Each path below is one point turned by a fixed rotation once a step. After each direction that follows a path, write how fast that rotation turns it, in deg/step (0 if it stays still).
Each turn is a multiple of 5 degrees from 10 to 175, or 0.
Each row of a path follows its step; steps can be skipped.

step 2: [ -1   5  -2  -1  -8  -7   9   2   1   7  -6   2  -7   7   5   5  -4  -5
   4   0   4  -3  -1   2  -3 -16 -11  13  12   0   0  -6   3  -5   1  -1
   0  13  10  -6   3   2 -10   7 -12   0  -1 -12  -5   1   3   3  -4   9
  -3   2 -14   2  -2   7   1   5   5  -1   0  12 -14  -3   0   0]
step 14: [ -4   2   6   0  -1   0   2   6  -5  14   7   9  -6  -2  -1   6  -5  -1
   4  -1   6   1  -1   8  10   0  -1   1   6   0   8  11 -11  11   2  -5
  -2   9   6   1   4   4   5   0  -3  -1   9   2  -5  12  -6   5   5   3
  15  -1  -9 -13   0   4  11  15  -1  -9   7   3  -7   2  -8  -3]
step 17: [ -6   5   2 -17  -1   0   6  -4  -2   5  -1   7   9  -9   2  -8  -1  -2
   3   7  -3 -13  -6   0   2   6  -1  -3   3   6 -10  -6   2   2   5  -5
  -8   0  17 -10  11   7  -4  -4   5   0 -12   4  -6   6   4  15  -3  -2
   1  -5   5   2  -5  -3  -4   9  -8  -4   0   2   6  11   4  -5]
step 18: [-11   6  -6   8  -3  -4  -1   6   8   1  -3  -3  -8   5  -1   0  11  -5
   2   3   6  -7  -9  -3  -8   3   6  -3   3  -5   4   3 -10 -11  -2   3
  -2  14   7 -12  -2   5   7   8  -6   2   8 -13  -3  -6   7   4  -1  -4
   0  -3  -8  -7  -1   3   3 -18   0   0  -9   6  -3  -3   1  11]
step 26: [  0  19  -1  -3 -11  -5  -3   5  -2   4  13   6  10  -4   4  -1   4   8
   3   3   3  -3 -10  -8   6   7   2  -6   5   1   0   5  -5  15   3   3
   4  -4  17   1   5   2  -7  -2  -7   8   0   3  -7  -5  -4   8  11   3
   1  -7  -5   4   1  -6  -4   5  -9  -3   1 -13   2  -1   6   4]
step 27: [ -1  -7   1   5  -3 -10  -2   3   0  -4   4   0 -12   5   1  -7  -6  -8
   3 -10   6  -8   0   4  -9  -8  -1  -7  -4   3  -8   7   0  -7  -6   7
  11  18   4  -3   0   0 -14  11   0   2  11 -10   0   3   4  -2   2  -7
   3  -7  -2   2   0   5   0  -5   6  10  -1   4   4   7  15   2]
step 33: [  3   4   0 -12  -5  -3  17   0  -4   5 -10   2   5   4  -4   9  -3  10
   7   8   1   8 -11   7 -14  -2   1  -2   1   0 -10  -2   0  -6   1  11
   3   0   4  -2   2  11  -3  -7  -3   1  -4   4   0   0  15   2   3  -1
  -2  -2  -4   1  -7   5  -3  -5 -15   3  -1  -1  14  -3   3  -8]
step 39: [ 10  -6  -3   1   4   2   8   8 -10  14   2  -1  -4  -4   3 -15   5   1
  -2   6  13   6   2  13  -6  -2  -6  -9  -5   7  -3   8   4  -5   2   4
  -1   5   0  -1 -14   4 -11   6  -1   0  16   7   1   1  -2  -2  -4  -6
  -1   1  -3  -5   5  -4   9  11   1 -12  -2   1  -5   3  -3   3]
Directions:
[-1  0  0  3  1 -4  2 -1  1  2 -2 -1 -1 -1 -4  2  0  0  0  0  2  1  0 -1
 -3 -2  1 -2  2 -1  0 -1 -1 -1  1  3  2 -1 -1  1  0 -1 -1  0  2  0  0  1
  2  1  1  0  0 -3 -1 -2  1  0  2 -1 -1  0  2  0 -5 -3  2  0 -1  2]  125
[-1  1 -2 -3  4  1  0  0  3  0  0  2  0  0 -1 -3 -2 -1  2  1  2  0  0 -2
  1 -1 -1 -2  1  0  0 -1  1 -2  2  4  0  0  0  2 -2  0  2  0  2  1 -1 -2
 -1 -1  0  3 -3  3  1  0  1 -1  0  2  2 -1 -1  0 -2  2 -3 -1 -1  0]  65
[ 1 -1  0  0  1  1  1  0 -1  0  1  0  0 -4 -1 -2 -2  3 -2 -1  0  2 -1 -3
  1  1  1 -1  2  3 -3  0  3 -1 -1 -2  0 -3  5  1  0  0  1 -3 -2  0  1  0
  1 -1  1  0  2 -2  0 -1  1  2  1  0  0  1 -2 -3  0 -1  0 -1 -2  0]  160
[-1  2  0 -2 -2  1  2  2  1 -1  1 -1  0  0  1 -3  0 -2  0  0  2  2 -1 -2
 -2  0  1 -1  1  1  2  0 -1  1 -2  0  0 -2  0 -2 -1  1 -1  0  0  0  0  1
  3 -3 -3 -3  1  1 -2  1  0  1 -2 -1  2  3  4  2 -2  0 -1  2  2 -2]  20
